Each path is a new rotation, seen through one point. The rows after it are directions, each followed by how far the rotation turns it, in degrees a step (0 if it stays put).
Each turn is a multiple of 5 degrees from 10 to 175, or 0.
Each row of a path follows its step; steps can be skipped.
path 1
step 0: -2 24 -2 -15 -8 -12 3 -6 -11 4 -2 14 2 -10 17 -13 3 3 9 -11 -14 -3 3 12 -5 2 3 -1 -16 21 -19 -8 -3 -2 -11 1
step 1: -9 9 4 -7 0 1 16 -6 18 -13 -10 1 4 18 11 10 -2 0 -10 -4 21 3 -7 8 12 2 21 -7 -15 -8 8 9 -7 1 -11 -12
step 2: 15 11 4 1 1 -19 -21 17 3 -11 7 -7 -24 -1 -4 4 3 7 1 -16 5 -7 11 -11 16 8 -2 12 -5 -5 -8 8 2 -10 -7 1
step 3: -8 2 -5 4 -18 8 5 6 1 -16 8 -20 6 -18 23 -10 -5 1 0 7 -6 -21 -4 5 10 0 9 -11 13 -2 -15 2 14 9 3 -5
step 4: 4 3 1 -13 1 7 5 0 3 -13 -18 -8 9 9 -2 17 -8 -14 -8 -10 -7 5 0 -18 -2 0 4 3 7 -13 -18 -27 -2 -12 -4 14
step 5: -5 9 6 -2 -6 4 -5 -15 -21 9 -8 7 -8 2 1 -5 0 16 19 1 -7 -11 2 -7 -2 0 19 15 -20 -9 -21 5 1 14 -7 6
step 6: 12 10 5 -12 -5 -2 19 -10 13 -8 15 7 -3 7 16 -8 -3 -8 -6 -7 -2 -1 -10 22 4 11 12 1 -15 12 6 -7 11 -8 -18 5
step 8: -5 -3 3 -4 0 -9 -9 1 0 -15 11 -21 -22 -20 -2 -6 -6 0 4 -9 1 -10 8 5 -1 -2 14 8 9 10 -25 3 1 -9 -3 -16
step 9: -4 2 -8 5 -13 18 3 -4 7 -19 -6 -5 7 0 15 3 -3 0 -7 -22 -3 -4 -11 3 4 -22 -1 -16 6 -17 -13 -7 6 7 -6 18
step 10: 12 18 21 -12 0 -11 7 -11 -15 -6 -11 5 3 3 7 13 1 9 0 -2 -15 8 17 -16 -10 13 3 4 1 -16 -18 -4 -7 -2 -1 1
8 2 4 2 -6 -5 0 -5 2 -3 4 2 -2 4 3 0 4 0 -5 6 5 4 2 1 2 4 -3 5 -1 -4 3 7 3 4 0 4 => 80
0 4 9 -3 3 1 -4 4 -3 0 -8 -5 -3 -2 -5 8 -2 4 -4 3 4 5 -1 -4 -6 0 3 1 -2 -2 4 1 4 0 -2 -2 => 125
-4 7 -4 3 -9 -3 -1 -2 4 1 6 -6 5 -5 1 1 -4 1 5 -2 1 0 -2 1 -8 -3 1 3 -2 7 3 2 5 0 0 3 => 130
2 -5 -8 -2 4 1 -5 3 -2 -1 3 -2 1 -1 5 3 6 3 -2 -6 7 6 2 1 1 3 4 -3 1 7 0 6 -1 2 -7 -2 => 60
path 2
step 0: -10 1 6 10 -16 -15 21 21 -3 0 6 7 -6 -7 19 2 -22 -12 -6 -11 22 -8 3 -15 -16 -2 6 -10 -11 -4 -21 2 -6 19 5 8
step 1: 2 4 -2 -6 -1 7 -17 12 9 -17 -3 4 11 -31 -14 5 24 -10 -2 -1 8 -3 25 -8 8 -26 -6 15 -12 1 -8 -2 7 -13 4 13
step 2: 0 19 9 0 -7 0 24 -7 -21 12 -7 -9 4 -14 -1 -13 0 -11 -2 2 19 -7 -9 -1 2 13 14 16 -3 5 15 -7 -30 -10 15 -1
step 4: 25 3 -6 1 2 9 6 -7 -2 -3 -6 8 19 -32 -16 0 13 -12 -1 7 0 12 -14 -13 6 -19 2 23 -2 -10 -10 -11 14 0 12 10
step 5: 4 12 15 -9 -10 4 12 1 -14 -1 0 5 12 10 10 -8 -14 13 -18 -4 26 -26 4 -6 11 3 8 2 -5 -9 19 -20 -16 3 18 -1
step 6: -10 -22 26 11 -8 9 -6 -2 13 15 -9 -10 1 -14 11 -8 17 -14 -1 2 -8 -14 17 -7 -14 -15 9 4 1 -15 -5 -6 26 3 5 -8
step 7: 13 3 7 -3 9 4 13 -2 -24 -16 -7 4 17 -5 -4 10 3 -14 3 -6 5 31 -12 -1 13 -11 13 20 3 -16 -2 -10 -6 14 13 -15
step 8: 0 3 22 -4 -11 -14 -21 -8 0 -17 -1 2 -8 14 8 -9 -26 2 -26 1 13 -27 -3 -12 -4 -13 10 8 4 2 2 -17 2 -4 9 3
step 9: 1 -15 1 -5 -6 16 11 5 12 -5 -33 -10 1 -25 15 1 4 -18 9 -10 -5 -6 6 -11 -6 -17 11 3 14 -16 8 17 13 12 1 4
step 10: -5 4 -5 -3 -7 -13 -6 -7 -30 -12 -12 7 20 18 19 16 8 -11 -7 -1 17 18 12 0 8 -12 13 15 -12 3 -6 -2 -15 -5 12 -12
0 -4 -1 4 8 -2 0 0 3 0 0 1 4 1 -6 0 -3 -4 -6 -5 1 -9 2 6 -1 2 3 4 -6 -2 0 7 5 2 -5 0 => 135
-4 -1 7 0 -1 3 -1 -3 4 6 -2 -3 -3 0 -2 2 -11 9 0 0 1 -2 4 -4 -4 2 6 -4 -2 1 -7 1 -2 2 1 3 => 130
-3 -7 -2 -3 0 3 3 5 -1 -3 2 5 0 2 -2 6 1 4 -3 -12 -1 0 2 3 0 1 -1 0 4 -3 2 -3 -10 5 4 1 => 155
-2 -1 -5 6 -1 11 -1 -6 3 1 2 -4 3 0 -4 -3 -3 -4 5 0 -2 0 -2 -3 4 -8 -3 4 2 -4 0 2 -8 1 -6 -1 => 140
path 3
step 0: -4 13 -12 3 -4 -26 -4 13 0 -10 10 -4 -8 -5 3 -6 -5 12 -10 13 -8 -5 -15 25 -9 -2 -21 -12 2 -16 -3 11 5 -4 6 8
step 1: -9 -10 -12 13 -7 -2 -17 -6 5 8 -3 9 -16 -11 -18 14 10 10 -14 8 -3 20 -10 -5 -3 3 15 3 -1 -3 -24 -19 10 1 -1 -9
step 3: 0 -5 -10 4 -2 -4 -16 20 -11 -9 -10 12 -10 -8 8 -15 -11 -10 -19 13 -12 -9 15 12 10 9 6 5 4 -4 -3 15 9 11 -18 -5
step 4: 3 -3 -17 2 -21 -18 -4 -17 11 -8 14 3 5 -3 6 6 -8 -10 -2 6 -4 20 4 7 -7 16 5 2 -21 -1 -12 -6 -23 -10 -4 9
step 5: 13 -9 -7 15 2 -6 1 -3 1 -14 19 2 3 -5 -3 -24 -1 -3 12 1 -2 7 -22 -14 24 -8 4 7 -5 -3 -7 0 27 -7 -2 -12
step 6: -11 19 1 -9 11 3 11 6 11 -4 -4 4 0 9 11 -14 1 -15 -1 14 -13 8 -4 25 -4 6 12 -21 1 -3 -19 -10 14 11 -10 4
step 7: 12 -15 -21 17 -15 -7 -9 2 -5 19 0 7 6 -3 -7 -5 -11 -7 15 21 -3 -1 -6 3 -17 16 -10 -2 7 6 -9 -2 1 20 12 0
step 8: -9 10 -13 8 -23 7 -9 4 1 -11 7 19 13 -11 13 -9 11 4 -4 -14 4 13 -25 4 3 2 15 6 17 -6 14 -8 2 -6 -6 7
step 9: 29 4 12 8 -2 -10 -2 4 3 7 0 8 1 -9 -5 -1 -11 -6 -12 4 -22 -16 -9 20 -6 -16 13 -5 -4 10 -7 -10 11 -11 -17 -3
step 10: -15 -10 -5 -2 -4 7 -6 3 -3 -4 15 16 16 1 4 5 -6 -17 2 14 3 10 11 2 -6 -9 -3 20 7 17 -32 2 1 5 -9 9
-4 1 0 1 4 0 4 -3 4 1 -2 4 3 7 -6 0 -2 -2 -5 -1 -10 -1 2 -9 3 -1 -7 -1 5 -3 6 -2 -5 -1 1 -2 => 0
1 6 3 4 7 0 -2 -1 -1 4 0 -1 -4 3 7 4 0 -3 -6 4 -3 -1 -3 8 1 1 -5 -4 0 1 2 7 1 -2 -8 -5 => 120
-2 -3 -3 6 5 -5 1 2 3 6 -1 5 6 -7 2 -1 -2 4 3 -2 3 -2 4 -6 -1 -3 0 -5 2 -3 -4 9 3 -3 -2 1 => 155
path 4
step 1: 0 -6 0 22 22 6 4 7 -3 -10 -9 -20 10 1 18 -20 -2 5 13 7 -17 19 -12 3 -3 4 1 13 -5 7 12 5 -1 -18 6 8
step 2: 11 -13 3 8 12 9 -5 20 8 -2 -28 -23 -2 -5 11 8 -7 -1 -9 -7 12 5 -12 19 5 -14 -7 3 19 7 -1 6 -12 -4 9 -2
step 3: 7 4 5 -9 -15 -2 -5 0 -1 3 8 -28 14 4 3 23 -9 -8 1 -6 3 -3 -19 16 10 20 8 13 12 7 5 1 -27 3 -1 7
step 4: -12 -9 -4 -9 0 -4 -6 -4 3 10 7 -17 3 -1 7 -6 -32 6 9 -17 -3 -10 10 0 -8 6 14 15 -10 13 -2 9 -13 -23 -6 18
step 5: 5 -19 -1 -23 -3 12 -8 1 -5 5 4 -6 -28 2 23 -8 -1 -7 -14 1 2 1 21 5 -2 -13 -6 17 -1 -2 -15 5 -15 -9 3 11
step 6: 10 -11 2 -17 1 1 -15 -3 -13 4 11 2 1 3 15 -5 9 2 -1 -13 -6 12 0 6 5 3 -5 9 -14 -16 19 2 -32 13 -11 -18
step 7: 20 8 6 -22 9 0 -11 10 3 5 -2 -1 23 -15 17 -10 -20 13 3 1 -15 -5 3 -7 -1 -3 1 -10 -16 -11 13 17 -2 -9 4 -9
step 8: 18 -10 6 -11 -8 -1 2 7 -11 -21 -8 -5 -1 -4 4 3 0 11 11 15 -17 4 -6 0 3 -7 -7 -9 1 -15 -16 13 -10 -29 20 5
step 9: -16 -22 11 5 3 10 6 12 -5 -3 -17 2 10 -2 7 14 14 10 15 4 -20 3 -9 15 17 -1 9 4 5 -4 7 -7 -22 -16 -10 -4
step 10: -1 1 13 0 9 12 14 21 3 7 -13 1 34 0 13 -3 -26 -11 4 8 8 3 3 12 9 0 1 3 4 5 -10 -8 -20 5 -5 10
6 5 -6 1 -5 -4 2 2 1 1 -3 2 -1 -3 -2 3 -8 0 -5 3 -6 0 -2 0 0 6 -1 -4 -10 3 2 2 -3 3 -4 7 => 100
-6 -3 -4 -2 6 -1 0 0 0 3 -9 -1 -1 -1 -3 -4 1 7 3 -6 0 -4 0 2 3 -1 5 -3 -4 5 5 5 3 -1 -8 -2 => 140
8 3 2 6 1 -2 3 -1 -1 -2 -1 -7 2 -1 3 -1 7 7 -1 -1 -6 -2 1 -1 1 -6 -2 -5 -3 0 7 0 1 1 9 -3 => 55
1 1 7 -5 -6 -3 1 -10 1 4 -1 0 -2 -1 -3 4 0 3 7 1 -2 0 -1 -2 -4 2 5 1 -2 2 -2 3 5 -9 5 3 => 90
